(in the rows, 128 means zero)
Named moves come first, each a turn or a mirror and shown by rows before and after it. Which of them, in which order, take the first row of each pair that follows to the second? Write the first one first, as in the answered first pair.
z_570:
[ 92 138 130 121 168 160 131  94 123 161 140 109 112  94  99 114 134 143
 129 159 128 162 127 129 100 119] => [ 97 138 138 132 174 138 124  96 127 159 156 112  99  99  95 108 115 129
 118 149 126 171 133 137 113 135]
[122 150 107 100  93 171 117 112  40 158 109  91 117 106 125 127 166 165
 135 161 161 116  99  98  61 111] => [148 138 136 143 124  72  85 125  56 152 182 105  58 110 108 109 100 108
  81 117 161 136 121 132 112 168]
[127 121 106  95 108  90 125 177  79 134 159 151 108  75 125 154 123 156
 161 125 109 137 105 138 161 170] => [119 124 101  85 103 112 134 175  74 136 142 147 120  74 129 157 135 173
 175 138 108 130  98 132 149 157]
[196 134 132 112 180 103 127 154 144 132 131 155 102 161  89 138 105  75
 112 110  93 157 144 124 136 159] => [175 141 110  80 157 179 151 150 132 137  79 142 145 156 106 152 160 119
 151 144  91 142 125  95  95 111]
z_9:
[142 108  90  72 135 108 123 127 119 123 159 135 147 113 147 125 145 136
 153 130 113 131 119 115 150 125] => [145 107  91  75 142 109 123 123 127 120 159 134 144 120 146 130 142 134
 154 125 109 130 122 113 153 125]
[132 134 112 131  95 146 114 123  89 169 133 115 136 104 129 102 132 146
 133 141 157 131 119 120  97 124] => [145 127 136 141 150 133 114 101 161 156 115 132 117 154 153 155 117 118
 139  94 115 103 146 125 148 126]
[120 158 145 140  86 120 130 133 109 183 128 109 115 121 119 128 113 124
  99 145 164 142 105 115 106 125] => [128 151 165 149 126 112 130 117 160 171 121 122 103 156 134 167 100 101
 104 110 132 122 128 119 141 124]
[131 153 154 128 119 139 133  97 170 145 133 128 136 140 105 101  97 121
  81 167 127 120 105 120  88 140] => [137 150 155 131 125 136 134  92 182 143 132 134 133 149 108 109  95 119
  78 157 122 117 109 121  97 139]
z_943:
[122 147 155 146 127 142 118 121 137 150 109 113 121 147 126 149 130 127
 115 108 134 116 113 111 111 111] => [127 140 133 127 113 150 121 127 108 145 112 114 135 131 132 132 152 148
 131 125 143 124 113 100 100 109]
[138 115 103 117 125 119 131 148 112 106 153 130 145 109 133 106 142 142
 126 150 126 153 133 137 132 130] => [130 118 131 140 141 112 133 140 161 108 148 135 137 127 131 132 121 117
 104 127 111 142 136 150 144 135]
[125 123  83 119 110 134 140 112  77 129 125 124 129 102 123 117 139 147
 154 138 148 148 136  93 118 120] => [102 104  98 135 121 143 161 103 167  86 120 137 157 117 129 140 125 129
 130 135 125 152 147 129 138 118]
Pairs:
Between the rows of a pair lie 2 to 3 moves.
[118 129 157 179 149 107 103 162 155 129 182 121 110 165 127 124  93 113
  84  95 135 161 136 143 134 180] => [149 126 146 154 171 103  91 158 126 138 177 122  93 181 144 137 106 119
 125  77 126 139 154 118 147 172] : z_943 z_9
[128 121 159 154 158  94 128 114 197 122 155 146 109 149 138 144  90  80
  97  95 111 114 150 162 164 145] => [145 149 116  98 120 145 119 125  42 187 122 115 102 118 137 126 155 142
 175 132 147 101 122  92 101 108] : z_943 z_570
[136 145 148 144 143 120 123 115 137 155 124 121 102 153 123 152 109  98
 114 117  98 119 126 142 116 130] => [122 151 131 131 118 154 137 119 116 163 108 112 124 142 123 145 138 124
 130 147 112 118 112 127  88 115] : z_570 z_9
[120 128 140 135 175 114  99 113 175  98 117 124 144 178 154 148 130 118
 159 113 117  88 162 118 153 123] => [104 166 172 172 146  98  90 118 158 153 135  99 109 157 116 138  98 101
 105 116 148 104 127 130 117 140] : z_9 z_943 z_943
[168 124 106 123 136  89  96 148  87 139 155 148 102 122 141  98 113 110
 116 130 145 150 165 113 154 149] => [157 123 100 100 154 154 116 125 125 130  91 146 131 152 167 146 153 131
 159 127 116 113 168  88 149 107] : z_9 z_570 z_9
[158 141 138 111 154 103 118 142 104 117 140 163 116 138 142 114 132 126
 167 135 129 152 150 113 157 133] => [148 130 127 106 147 128 132 141 125  92 125 167 146 140 147 117 147 134
 173 148 125 152 149 117 153 119] : z_943 z_570
[121 138 128 108 130 154 132 120 134 136  85 122 148 139 144 168 156 149
 148 123 116 103 118 111 112 101] => [107 139 127 116 106 158 142 127 133 134  91 120 164 122 130 153 155 154
 130 143 126 119 104 119  92 103] : z_9 z_943 z_9
[146 122 105 108  89  92 128 160 113  66 159 111 166  93 119  94 126 133
  82 131 146 189 153 145 133 152] => [142 157 158 131 135 121 138 114 195 110  87  98 126 163 131 193 119 108
  91  71 101 126 155 127 148 127] : z_9 z_570 z_943
[126 131 140 167 163 121 126 129 178 110  72 105 161 125  92 123  75 110
 138 147 115 116  84 139 156 139] => [147 126 125 144 183 116 119 127 155 106  67 111 154 139 109 130  90 120
 175 135 102 100 103 119 174 133] : z_943 z_943 z_9
[111 116 137 158 105 102 132 133 137 130 170 134 129  89 103  93 104 104
  80 122 141 165 105 166 109 162] => [122 141 112 112 101 155 130 127  66 174 120 115 127  96 123 110 160 146
 150 131 145 133  95 108  76 117] : z_9 z_943 z_570
[127 133 158 146 134 141 138 122 166 165 110 132  85 161 148 173 111 105
 140 117 116  85 131 123 122 123] => [116 110 111 132  80 137 138 158 101 134 154 136 127  97 128  93 123 137
 131 184 161 138 114 137  95 137] : z_9 z_570 z_943
[103 157 183 159 130 151 145 106 178 167  96 108 109 161 108 167 106 101
  98 114 107 113  92 146 107 129] => [146 157 169 152 143  99 115 119 102 188 134 111  62 155 104 142  90  96
 115  94 117 119 108 131 126 158] : z_943 z_570 z_9
[146 109 140 124 154 117 126 131 158  98 141 145 113 161 136 139 114 111
 128 102 125 125 165 144 159 141] => [156 104 108  98 147 126 123 140 108  90 139 147 124 145 145 120 141 135
 161 120 134 125 168 125 149 133] : z_943 z_943 z_9
[152 105 121 134 144 122 121 128 160  96 138 138 129 150 134 134 121 127
 114  99 113 129 142 148 159 144] => [154 133 107 117 112 145 113 133  77 146 128 118 118 127 127 119 151 155
 138 123 141 128 119 114 114 131] : z_943 z_9 z_570
[156 134 151 135 158  76 112 125 135 143 174 133 106 144 119 131 104  95
 103  91 126 129 128 161 162 161] => [173 126 130 107 171  81 107 123 107 135 171 139 107 148 135 127 125 107
 142  93 122 118 141 141 173 150] : z_943 z_9
[146 144  92  90 143 142 176 158  93 112 125 131 170 121 136 121 144 137
 158 146 129 147 128  96 129 103] => [159 135 115 107 177 104 166 150 135 106 140 141 142 148 139 143 114 105
 143 104 106 141 150 112 170 122] : z_9 z_570
[ 91  94  96 147 126 133 125 144 168  89 168 128 164  77 163  97  99 103
 116 115 157 132 122 114 126 148] => [108 123 126 165 146 107 105 135 153 139 167 116 105 101 156 120  78  78
 117  78 152 111 123  99 131 159] : z_9 z_943
[145 147 123 140 122 119 108 121  83 178 137 108 102 117 124 120  96 123
 100  98 152 117  76 139  99 112] => [132 127  97 109 122 174 130 112 111 141  96 114 156 127 151 143 141 149
 143 116 131  99  80 127  96  75] : z_9 z_570 z_943
[111 125 156 176 121 117 129 122 120 163 130 123  79 147 130 167 100 113
 110  79 132 109 140 138 137 108] => [ 95 130 134 153  96 165 146 122  98 170 102 111 109 134 138 166 136 142
 132 109 144 103 126 127 103  83] : z_570 z_9
[179 105  88  95 140  92 127 152 117  75 153 170 102 125 156  83 114 134
 166 147 134 155 140 142 130 137] => [159 115 122 117 160 114 144 128 207  76 120 168 103 163 163 137 103 112
 153 120 106 130 144 154 143 122] : z_9 z_570 z_943
[149 115  96 119 132 127 132 133  92 106 130  95 166 174 161 106 156 132
 101 140 111 134 145 147  77 117] => [158 127 115 124 154 128 128 117 116 121 117  91 147 196 164 137 147 117
 109 115  98 113 151 141  88 116] : z_9 z_943 z_570
[147 154 141 129 117 142 127 114 109 199  96 106  96 116 145 172 150 131
 135 124 152  77 121 123  92 108] => [163 116 137 153 133  66 111 135 134 139 169 136  92 103 137 128 103  96
  92 112 154 116 150 171 143 159] : z_943 z_570
[103  92 138 122 113 158 155 118 187  60 110 135 189 135 165 165 144 150
 126 131 115 132 126 147 116  96] => [118 148 184 142 124 150 136 101 158 153  87 106 118 162 154 208 126 134
 129  88 117  99 112 117 103  97] : z_943 z_570
[153 141 131 105 155 119 125 125 104 158 124 107  94 138 143 137 118 123
 136  97 111 107 144  84 153 115] => [152 142 125 108 137 115 123 137  72 165 139 104  95 118 131 113 118 129
 128 112 129 124 131  87 141 122] : z_9 z_570
[137 130 118 139 135  88 139 133  99 103 172 113 140 101 109 126 109 107
 124 126 128 103 103  96 153 179] => [126 156 144 152 144 112 150 117 135 130 136  98 129 128 111 167 110 102
 122 112 115  78  95  88 141 160] : z_570 z_943 z_943
[120 115 102  90 126 193 166 111 126  99  86 138 173 124 144 141 185 177
 184 154 122 103 130 105 116  88] => [161 101 146 143 177  73 131 116 162  93 167 164  96 146 129 132  95  99
 121  85 109 120 166 148 192 160] : z_9 z_570
[123 159 134 136 116 212 138 104 224 173  63 124 137 151 191 207 141 114
 113 106 101 137  98 132 106  82] => [158 187 133 151  91 137  86 135  82 242 142 110  59 102 147 136 100 103
  87 106 159 174  78 126  86 137] : z_943 z_570 z_9
[101 138 146 148 133 173 139  96 178 127 131 116 129 104 129 135  98 150
 103 141 116 137 120 151 106 136] => [125 154 158 151 147 150 120  94 143 167 135 108  83 116 125 145  89 138
 114 113 119 126 124 133 113 147] : z_570 z_943 z_9
[144 108 127 143 114  71 161 114 120  99 171 143 132 134 178 124  97 137
 133 114  92 155 123 140 159 129] => [119 116 116 131  87 129 181 110 119 100 132 127 167 121 183 128 130 168
 148 148  99 150  99 126 122  97] : z_9 z_943 z_570
[126 122 135 138 132 123 115 124 184  92 150 131 136 140 133 117 139 109
 114 117 107 129 151 139 155 151] => [129 152 145 146 108 112 104 133 123 149 164 110 102 118 109  99 129 111
 102 123 140 136 132 125 122 159] : z_9 z_943 z_943
[125 132 141 120 144 157 132 107 160 125  90 127 140 158 137 150 142 135
 144 116  93 107 120 126 129 119] => [107 131 146 133 125 159 138 113 171 120  96 124 155 136 122 137 134 137
 117 138 104 124 103 144 113 125] : z_9 z_943
[128 108 149 153 145  93 121 134 151 113 149 135 117 129 111 128  96 105
  83 116 110 135 142 158 160 149] => [131 133 114 109 116 153 126 136  62 152 108 115 128 112 122 122 157 159
 143 147 131 121 118 107 112 114] : z_943 z_570
[189 129 101 123 129  62 100 162  44 141 184 130  95 118  99  57 117 129
 131 119 134 144 168 108 130 158] => [166  77  91 120 151  81 134 153 163  47 175 162 167 136 127  73 129 124
 130 128  96 142 197 143 169 142] : z_943 z_9
[ 77 138 143 137 115 187 151 125 208 108  81 144 167 138 134 169 138 135
 113 148 111 124 119 147  95  96] => [ 98 134 164 176 126 101 123 143 196 111 153 155 118 122 108 133  78  93
  62 123 128 157 128 176 127 153] : z_9 z_570
[134 129 131 129 156 137 120 113 182 122 130 139 157 139 140 129 128 110
 126  87 114 117 142 130 135 129] => [131 125  99 109 127 152 121 129 128 114 139 138 179 106 135  92 152 141
 141 123 138 135 128 119 110 124] : z_943 z_9 z_943
[ 98 118 124 136 152 161 134 115 177 127  98 127 141 124 140 161 148 123
 134 139 101 107 125 131 101 114] => [129 124 119 142 140  98 103 144  92 154 157 125  97  92 114 105 116 114
 112 142 132 138 123 134  97 156] : z_9 z_570 z_943
[142 135 113 122 184 114 158 143 175  62 144 138 152 153 177 122 113 130
 174 111  84 133 165 146 191 141] => [127 185 110 120 110 137 149 164  44 151 144  95 128  91 136  74 124 159
 164 162 149 155 106 117 101 138] : z_570 z_943 z_9
[135 165 161 135 119  89 153 124 114 170 124 128 104 148 119 122 130 153
  93 126 120 174 120 106 125 145] => [134 145 138 124 113  85 154 136 103 139 142 141 128 129 122  97 136 162
  95 145 127 192 124 114 133 149] : z_943 z_570
[140 127 102 102 140 171 149 127 179  99 116 136 164 147 182 169 173 155
 124 120  96  86 135 123 123  99] => [140 167 108 114  92 164 133 144  82 173 136 105 128 105 145 128 164 165
 101 146 145 105  93 107  65 112] : z_943 z_9
[146 120 110 109 123 104 107 142  77 127 156 132 127 103 129  88 129 134
 139 135 144 149 143 127 115 147] => [163 115 116 106 153  98 102 131 100 120 145 139 115 132 143 114 129 125
 158 107 122 128 165 118 143 143] : z_9 z_943
[147 132  97  77  96 168 114 122  14 139 126 117 163  88 118  94 160 164
 208 173 169 121 160  96  80 109] => [146  76  99 110 115  94 112 139  93  47 200 155 186  80 110  60 109 122
 148 161 156 167 195 166 146 154] : z_570 z_943
[101 132 130 103 122 189 111 152 132 115 156 176 164 146 137  89 156 152
  71 139  96 123 156 167 105 117] => [101 155 152 119 130 202 111 139 147 152 131 160 145 166 137 125 157 147
  70 123  90 101 143 159  99 108] : z_943 z_570
[ 82 119 115 138  97 148 155 128 143 131 132 107 141 139 123 124 115 135
 112 169 129 155 119 148 113 120] => [104 140 131 134 115 141 141 117 114 177 117  94  96 162 125 153 115 128
 133 136 126 128 120 121 114 119] : z_9 z_943 z_570
[109 129 126 138 130 125 138 136 127 128 118 123 134 114 102 131 119 141
 125 132 130 135 133 138 112 146] => [106 131 125 137 129 135 143 134 133 129 111 126 136 114 106 136 127 145
 130 133 126 129 136 131 114 139] : z_9 z_570 z_9
[122 123 106 107 133 122 131 119 124  96 153 145 143  83 142 133 127 107
 112 100 125 128 130 161 145 139] => [117 126  97  99 122 139 137 117 115  98 141 140 157  76 143 133 143 122
 124 112 127 125 125 150 130 130] : z_9 z_570
[124 164 162 158 106 181 154 148 179 116 139 123 147 159  88 125 131 150
  95 146  92  97 128 145 107 114] => [149 181 160 158 101 143 131 162 104 159 168 111 103 141  71 100 118 146
  94 138 114 106 124 131  97 137] : z_9 z_570 z_943
[134 135 128 107 107 180 132 146  96 133 101 112 140 112 112 112 140 144
 138 154 143 128 110 117  94 102] => [138 101 138 130 124 125 126 154 144  81 152 136 143 112 108  88  95 112
 100 138 133 153 129 158 137 137] : z_570 z_943 z_943
[171 136 150 172 123  48 112 123 134 128 173 141  91 161  94 131  66  96
 106  59 119 177 131 124 166 194] => [101 148 115 131  58 202 171 108 152 122  65 116 193 144 107 156 158 175
 146 141 124 158  84  97  75 105] : z_570 z_943 z_9
[119 149 124 119  96 143 106 144  96 160 116 133 138 113  83 130 135 130
 112 132 174 141  99 144 108 129] => [117 151 121 110 102 165 115 135 112 159  95 131 148 122  96 150 152 138
 129 126 164 127 102 134 105 114] : z_9 z_570 z_9
[156 129 150  99 147 114  96 118  87 166 110 141  99 132 122 143 147 132
 147  93 106 126 140  91 135 133] => [152 132 142  93 135 123  99 123  76 171 110 138 105 123 120 131 155 141
 152 107 113 130 134  90 122 129] : z_570 z_9
[129 123 128 131 125  97 122 154  97 138 145 143 120  99 124 105 117 117
 120 141 138 126 124 131 141 137] => [119 126 118 113 130 142 138 140 119 129  99 141 144 117 139 138 153 138
 152 148 124 103 123 114 136 102] : z_9 z_570
[166 107  67  67 121 136 112 146 107  73 149 138 130 121 105  70 135 134
 130  92 118 180 171 125 174 145] => [167 111  97  88 146 119 111 133 155  84 145 144 103 150 108 102 109 106
 113  57  95 169 178 134 198 154] : z_9 z_943
[ 94 152 129 137 116 119 108 123 127 160 107 101 112  99 156 140 135 134
 195 140 125 130 123 122 111 123] => [103 138 117 128 116 108 104 129 113 146 121 108 115  94 161 124 140 137
 202 142 126 135 132 123 125 127] : z_9 z_570 z_943
[136 122 142 147 130 116 139  85 161 163  86 103 170 137 146 141 137 141
 158 117 128 108 101 156 124 152] => [126 123 139 147 112 119 140  91 153 164  89 101 184 123 139 129 139 145
 150 132 139 116  93 160 107 154] : z_9 z_943
